rotation steps, each row followed by its count of steps
The counts run from 0 to 446.
[157 105 124  93 156 132 144 109 180  97 112 104 115 126 116 131 118 134
 161 148 142 106 134 128 139 135  76 118 161 134 179 108 137  94 146 172
 166 112 164 104 113 167 143  65 201  86 115 125 142  80 136 123 157 125
  78 118 113 118 112 112 133 165 118 106 160 137 189 170 161 117 121 136
 155 108 110 116 152 160 145  98 152 111 148 154 130 135 133 134 137 129] | 118
[168 112 165 108 117 142 132 122 181  89 118 119 173 129 165 107  93 138
 137 143 146 161 140  71 149 110 118 121 117 136 122 144  87 109 149 137
 153 113 145 113 121 166 124  87 122 127  95  83 161  64 103 114 101 161
 124 138 134  54 119 103 138 160 109 118 147 134 200 107 136  99 120 124
 126 114 128 160 140 141 131 134 116 132  96 125 151  90 181 142 129 130] | 217
[155 165 142  52 131 144 132 111 140 139 120 123 149 133 160 130  83 153
 136 160 120 117 141 118 161 156 100 117 114 124 165 133 105  87 126 128
 155 126 126 138 115 130 121  75 172  93 116  76 117  55 117 105 129 108
  96 159 168  58 155 133 116 170 119 153 125 117 186 119 120 111 161  78
 114 110 124 126 147 142 147 125 121 120 140 149 124 106 159 122 150 130] | 299
[116 101 171 112 159 125 145 130 156  89  81 100 115 123 141 136 108 131
 142 147 159 161 101  86 158 146  97 108 132 171 115 120 151 128 138 172
 168  78 195 126 154 129 126 144 187 110 124  96 141 104 137 125 136 119
 123 139 114 114 191  94 152 126 128 155 117 147 215 121 139 145 173 128
 111 119 137 130 146 139 122 100 165 132 144 132 109 105 131 161 133 128] | 231
[137 127 147  87 146 120 146 145 161 106 135  93 137 124 143 107 104 127
 114 146 144 140 124 122 127 125 116  70 141 187 141 101 161  99 159 150
 146 103 152 175 152 130 135 118 155 108 162  84 167  65 144 127 120 140
  85 130 140 150 187  53 143 107 135 138 128 155 192 122 143 111 142 118
 100 109 163 149 162 120 114 144 167 133 135 161 103 124 132 147 151 151] | 58
[129  99 168  88 157 141 118 119 168  85 116  86 122 154 146 126  80 150
 104 131 130 164 102 107 149 117 116 107 127 150 147 126 161 120 158 194
 153 108 165 130 153 168 151 129 173 112 133  68 149  98 135 136 146 127
 122 121 140 116 157 118 155 150 130 160 143 155 217 118 138 141 150 102
 106 115 111 156 139 121 128 108 154 147 160 151 125  96 139 156 119 143] | 228
[158 117 164  58 132 144 112 132 157 111 142 109 141 166 154  81 126 147
 100 153 141 148 136 126 101 136 127  77  93 146 158 132 112 102 106 152
 157 109  61 119 123 108 120  75 138 135 123  72 172  90 124 128  96 121
 119 153 116  91 168  69 141 113 127 124 131 136 151 117 134 137 126 118
 107 115 135 171 161 148 144 172 140 124 125 157 130  88 159 160 142 162] | 328
[183 144 158 111  92 114 142 105 166 142 135 116 144 150 161 101 117 163
 106 149 112 129 119 132 129 115 170 117  87 157 163  84 141 118 107 140
 119  84 123 102 101 155 132  94 135 133 128 140 166  96 144 114 118 121
 103 145 100 104 147  63 163 116 113 105 157 111 140 146 155 131 130 114
 123  71 160 167 151 161 187 139 137 111 160 174 171 102 117  97 137 125] | 4
[132 116 151 105 130 107 161 119 148 114  97 103  96 108 148 137 102 143
 138 151 190 102 114  88 144 177 115  90 104 163 150 106 137 128 127 145
 168  77 165 132 136 101 122 138 178  81 131  89 133  76 147  88 121 103
  99 150 108 114 209  89 141 119 114 127 111 107 182 138 158 116 191 112
 121 100 151 140 134 131 121 115 130 104 133 125 119 134 144 145 127 118] | 408
[145 116 168 100 156 130 140 129 155 111 103 108 151 126 148 108 142 138
 146 160 171 144 135  99 115 157 123  87 114 160 120 101  95 111  95 141
 176  90 105 121 127  90  97  86 144 128 124 109 169  96 129  96  97 119
 122 153 105  94 190  57 152 102 111 120 114 135 168 115 133 123 156 150
 111 128 148 150 155 159 133 154 150 115 106 140 119 100 168 162 154 150] | 325
[161 126 163 113 100 132 138  93 180 111 141 114 125 130 176 115  65 149
 123 117 162 125 117 118 126 117 151 122 111 128 191 132 116 110 171 138
 120  96 115 107 105 179 131  80 134 136  97  75 141  56 128 117 114 143
  94 151 134  84 127  98 130 166  94 109 147 124 179 124 157 115  98 118
 124 100 127 145 146 120 138 117 125 111 111 140 138 107 195 156 104 114] | 393
[129 125 168 102 120 124 143  90 161  86 125 112 107 128 153 111  81 137
  91 135 168 113 109 127 144 107 122  78 124 141 197 119 148 125 182 165
 114  84 141  94 108 168 150  86 177 128 145  80 154  92 158 132 118 131
 102 140 109  97 127  98 155 164 128 108 157 154 164 140 166 158 100 116
 126 106 118 135 139 124 137 103 154 124 125 139 137  99 174 170  86 138] | 398
[188 143 149 105 107 116 145 101 161 135 133 111 153 141 146 105 135 159
 120 149 113 129 125 127 131 130 160 122  93 161 161  83 137 120 100 142
 137  93 134 104  93 150 136  74 141 136 123 149 170  85 134 114 118 114
  89 138 105 111 140  56 156 112 108  90 160 123 141 157 162 116 125 125
 135  79 159 154 150 159 185 126 139 114 160 180 160 106 112  91 144 136] | 5
[147 113 178  73 148 153 128 118 167 158 164 137 121 139 191 149 104 145
 123 158  99 187 112 131 146 107 101 140 101 156 151 143 129  96 131 169
 115 128 125 137 127 147 101 101 147 132 141  98 132  79 126 100 119 139
 116 153 154  72 159 153 160 169 140 178 118  91 183 138 123  88 140 124
 109 101 138 148 182 171 117 131 124 155 133 121 154 118 141 126 135 108] | 192
[124 145 138  99 137 111 153 120 152 107 121 112 140  99 164 106  94 127
 147 177 160  97 142  96 143 145 104 109 138 131 158  94 117  89 131 117
 147  91 189 143 131 115  94 117 177 102 124 104 159  90 137 108 108  96
 116 129 130  54 157  67 163 155 100  95 138  88 177 122 150 133 155 138
 129 114 167 101 138 136 126 116 117  82 124 129 119  98 169 105 115 124] | 37
[149 116 152  55 112 131 149 130 132 140 168 122  96 156 155 105 124 117
  97 179 102 161 126 136 151 109  99 118  81 148 174 128 164 123 125 155
 147 115 149 122 131 119 157 109 160 109  99  90 175  69 150 137 140 142
  85 131 124  82 161 103 142 153 155 133 147  96 158 181 159 105  98 111
 154  81 146 133 140 135 127 113 124 128 152 150 161 103  83  90 128 119] | 98
[143 119 124  73 106 115 141 132 138 122 122 114 127 119 177 121  75 126
 129 170 158 129 122  71 186 112 119  92 135 134 157 122 121 115 145 120
 129  94 136 118 112 131 128 111 157  85  95  57 136  72 147 103 125 138
 104 186 124  64 163 113 125 174 131 121 128 100 189 130 144 111 138  98
 130  93 136 137 131 128 119 137 103  92 122 115 157 121 172 143 129 121] | 127
[118 116 160  86 158 125 135 136 169 104 144  98 110 128 171 104  94 126
  96 148 151 148 103 120 133 113 122  73 144 171 166 107 165 113 169 160
 115  83 150 153 156 131 111 144 169 129 163  77 163 101 165 135 119 115
 105 130 130 135 181  69 161 126 138 145 127 137 193 119 154 146 143 125
  98 104 161 129 171 123 102 137 163 117 137 135 113 110 141 147 112 136] | 56
[172 108 132  91 143 132 135 103 182  94 123 105 118 142 120 112 105 138
 145 138 126 112 140 131 134 122  92 115 154 134 191 115 137  93 153 167
 159 109 151 106 111 184 155  55 185  93 115 112 149  79 137 118 158 139
  78 120 120 121 105 107 129 173 129 110 167 142 194 168 160 117 114 124
 161  99 114 129 154 160 160 113 144 111 154 161 139 134 127 131 135 129] | 117
[139 118 162 115 119 127 141 123 166 110  97 138 119 127 107 170 136 167
 150 126 151 132 126 114 147 172  83 107  96 194 118 130 134 120 117 160
 155  97 135  93 114 145 127  71 150 104 145 178 125 101 131 111 127 131
 117 195 101 115 157  98 167 148 127 149 136 101 171 142 126 116 128 110
 124 104 118 174 152 168 189  92 158 126 156 153 149 119 134 173 162 154] | 260
[137 107 140  67 114 135 122 131 170 132 145 133  87 136 118 147 146 152
 128 164 153 110 130 138 148 177  79  94 101 182 157 110 130 111 116 162
 130 106 100  98 108 126 131  95 180 100 141 134 138  99 166 130 126  88
 111 191  91 115 161  73 165 140 126 115 152  70 121 156 147 150 114 125
 134 111 115 156 155 136 163 123 131  81 129 140 159 103 136 130 154 150] | 438
[159 145 150  78 103 135 136 100 185 122 155 108 144 143 151 119 109 155
 144 146 123  92 141 153 111 134 102 126 127 151 187 114 137  88 156 167
 104 116 141 143 122 198 137  68 191  98 160  76 152  65 148 129 127 107
  85 117 134 118 131  97 123 142 121 101 180 141 138 139 151 155 134  95
 126 105 134 131 153 138 167 115 124 130 133 173 142 118 144 125 133 138] | 28
[151 133 159  82 133 120 143 100 142 131 141 127 107 141 155 102 150 130
 119 173 123 134 119 151 129 132 116 116  93 137 190  93 136 117  83 161
 136  89 127  84 104 109 120  83 179 133 131 157 176 113 152 109 123  87
 109 132  85  71 142  78 174 137 131  96 154  89 135 167 159 135 123 144
 140  92 158 116 151 180 153 121 144 109 160 163 153  85 111  99 117 123] | 8
[172 142 191 117 122 140 151  81 167 127 141 140 139 154 185 139  99 172
 121 127  99 141 104 114 123 134 143 144  58 146 161 127 118  95 123 153
 113 106 124 121 104 159 120  76 145 124 140 112 119  78 122  86 121 137
 114 138 141  91 141 157 134 138 135 159 126  91 164 125 151  89 145  80
 126  91 141 156 163 187 170 129 136 143 175 156 147 114 130 115 113 102] | 281
[146  99 173 112 127 152 141 121 173  80 173 128  94 137 132 109 152 117
 123 140 173 123 123  89  95 177 105 107  76 153 160 129 132 105 132 169
 149 128 123 104 101  83 164  93 167 118 128 107 147  79 125 135  96 136
  99 118 101 138 159  91 139  88 128 100 142 124 141 136 192 106 106 126
 148 138 127 133 148 152 127 150 136 107 150 174 104  88 148 140  93 137] | 419
[145 123 172 118 103 132 143  99 175 107 139 124 108 123 180 118  67 148
 126 121 181 117 107 111 120 122 134 121 109 119 190 141 115 107 164 129
 115  76 121 103 106 164 113  85 137 135  95  77 139  68 130 111 109 125
 118 150 125  59 131 112 137 173 100 117 136 110 174 126 157 115 106 130
 129 104 127 142 151 127 142 116 125 102 115 119 137 110 196 156  86 106] | 392
[133 147 171 109 135 125 158 103 162 155 154 146 122 102 193 157 110 123
 175 147 153 150 107 127 147 138 115 132 125 149 175 123 114  88 123 138
 106 101 127 116 107 119  80  60 169 140 131 115 124  62 133  94  96 115
  93 167 133  77 174 108 138 137 130 137 118  99 156 139 146  85 140 139
 103 109 165 105 182 167 130 114 133 136 125 126 113 126 169 132 125  94] | 19
[162 116 174  84 143 155 129 119 178 158 165 126 143 141 187 157 100 147
 138 141 101 186 114 121 149 110 113 150 106 166 138 137 123  90 135 167
 123 133 129 146 123 168 103  92 146 132 136  93 127  60 114 109 121 145
 106 151 157  94 157 141 144 157 131 171 121  99 190 133 119  83 138 112
 108 100 143 160 184 165 125 132 122 153 129 133 151 119 146 131 147 114] | 193
[138 106 171  70 170 151 151 125 154 140 153 148 138 124 161 156 144 118
 136 165 104 178 130 114 156 131  73 134 112 158 139 120 128  93 114 178
 158 159 156 124 112 112 115  73 163 125 143 143 155  75 106 106 107 148
 105 140 136  80 153 128 165 158 136 145 131  95 182 159 126  63 128 147
 123 120 142 124 165 183 108 112 126 166 131 128 132 105 132 115 140 128] | 189
[157 155 160  85 141 140 147 113 161 154 167 135 143 117 175 150  98 129
 151 145 124 151 121 128 147 137 135 138 121 142 189 116 126  80 124 135
 138 139 130 138 106 127 111  66 160 130 114 116 133  37 110  89 118 132
  70 155 164  91 174 109 136 142 109 147 121 113 180 145 143  57 140 125
 101 108 159 111 173 157 124 122 134 137 140 145 105 124 157 110 122 109] | 17
[116 103 168 103 141 132 154 135 179 103 142 134 116 110 119 176  95 144
 129 121 152 146 130 116 117 149  93 111  97 206 134 113 148  90 152 170
 148 111 161 126 124 153 126  99 138 108 156 184 141  77 135 117 121 162
 117 163 126 131 159  92 184 165 117 147 124  72 183 171 136  80 104 149
 108 103 119 160 153 150 143  85 152 126 136 136 131 131 146 147 136 138] | 83
[156  96 176 116 127 142 143 117 173  87 112 125 169 119 156 113 112 126
 155 144 165 158 139  68 136 117 115 125 112 146 115 131  90 111 145 142
 154 110 150 100 108 162 126  73 134 131 105  88 166  67 106 113  87 166
 127 135 115  63 120  99 138 150 105 105 154 134 186 116 139 103 113 143
 121 126 128 157 135 144 131 119 110 137  86 127 144  84 186 161 136 135] | 218
[154 116 143  88 141 139 142 118 169 103 126 108 149 141 128 102 145 129
 163 174 106 130 145 119 133 130  50 141 135 153 131 131 127  90 132 151
 171 115 200 144 146 170 134  82 203  93 120  98 161  72 119 138 143 120
  95  90 138  86 109 104 130 151 127 120 161 142 182 139 148 140 136 115
 153 112 130 126 148 158 151 104 124 124 140 162 130 101 108 104 159 138] | 206
[152 120 184 117 111 129 161 101 191 158 136 109 120 150 158 162 118 167
 155 118 135 145 103 160 104 138 122 161  85 176 150 128 143 109 134 177
 132  90 145 117 127 180 119  82 156 129 118 112 152  51 125 107 134 114
  84 125 126 124 176 102 120 123 111 137 145 132 151 170 143 113 151 120
 120  89 140 149 169 137 168  85 145 167 123 145 135 136 124 125 151 107] | 371
[133 133 166 106 178 125 148 111 156  81  95  99 156 114 140 128  96 145
 135 145 156 118 123  85 116 171 115 113 119 150 130  81 119  95 114 155
 178  92 174 135 129 112 107 116 172 112 147 123 150 105 124 101 117  99
 129 119 134 105 177  80 179 109  91 127 118 123 202 110 132 121 189 140
 100 119 142 134 150 161 139 122 152 118 145 149  94  99 155 123 128 129] | 319
[137  91 188  91 131 146 127 112 169  77 124 121 125 146 164 107 104 139
 112 140 156 163 121  94 140  93 105 102 112 139 146 140 110 125 163 176
 126  94 123  90 109 171 128  86 151 134 127  70 166 106 144 132 101 151
 147 130 108  71 120 118 156 167 133 118 155 128 172 118 136 152  99 126
 130 122 106 161 136 152 133 121 130 143 108 120 165  77 181 176 101 133] | 221
[128 114 162 115 117 128 146 129 180  99 143 137 136 124 135 162 134 157
 145 156 128 122 125  88 148 172  72 127  98 211  97 117 126  92 134 163
 124 112 166 129 122 146 111 112 163  93 182 158 121 109 142 104 115 127
 138 175 118 124 149  99 185 139 130 131 129  58 146 142 137 130 149 114
 120 111 133 167 158 173 164 123 122 121 154 154 156 114 126 113 153 142] | 172
[149  93 160  96  99 128 136 139 153  96 122 109 111 166 148  76 138 142
 117 162 150 155 129  91 123 129  99  88  69 156 109 162 125 127 118 136
 154  69 118 128 152 110 133 114 138 105 112  67 158  92 140 117 118 133
 129 150  99  76 172  97 112 129 157 143 119 113 169 113 151 145 148  89
 143 106 135 188 138 150 148 157 130 113 153 148 154 102 120 166 140 148] | 239
[146 112 160  81 108 127 123 125 174 122 147 112 122 170 135 108 116 172
 100 140 124 124 130 143  98 156 113 132  64 165 155 129 133 107 120 154
 150  87 118 113 140 156 124 112 128 125 113 150 165 110 131 130 129  92
 137 146 127  69 146  59 176 156 101 114 150  64 135 143 131 164 120 120
 130 100 132 176 149 132 192 120 131  89 153 162 154  91 123 114 144 156] | 351
[148 114 164  98 130 143 127 122 176 129 141 121 128 144 122 138 124 149
 125 130 140 140 129 128 121 174 115 152  80 158 143 110 132 104 105 157
 182 108 157  96 123 125 126 105 149 144  76 171 163  81 106 138 115 100
 108 140 123  84 151  44 187 128  83 110 157  94 163 161 139 126 105 162
 128 119 140 141 152 128 165  97 135 101 139 161 123  72 132  94 152 147] | 354
[153 100 167 120 136 119 157  95 181  91 129 123 104 123 152 112 128 133
 152 136 152 122 110 127 128 105  88 114 138 139 189 119 125 103 150 162
 115  65 139  87 107 174 120  59 188 113 130 121 146 107 163 113 136 138
 106 119  87 108 106 101 140 162 143 101 148 114 163 163 175 145  93 143
 164  95 117 132 172 171 149 124 147 109 138 126 148 140 137 146 116 109] | 114
[116 128 174 135 135 119 154 123 154  72 125 150 123 117 138 141 109 126
 129 125 157 147 108  88 166 138  78  83 113 178 118 134 142 109 142 138
 124  81 156 102 128 116 110  81 151 134 149 175 133 104 138 126 129 153
 126 183 109  96 139  97 169 148 160 160 106 104 183 125 148 120 100 120
 107 115 126 160 164 164 160 107 178 126 174 147 113 104 148 176 123 156] | 255
[125 100 164  97 128 121 142 127 174 123 137 125  94 131 143 164  86 170
 111 125 143 138 113 132 132 138 108 108  97 189 152 123 151 107 153 165
 125  73 142 125 131 162 109 118 133 105 142 157 142 107 159 117 131 138
 133 172 120 108 165  99 185 183 131 155 116  42 177 157 126 113 119 137
 104  87 129 175 161 146 161 100 146 103 139 124 164 146 144 147 137 126] | 85
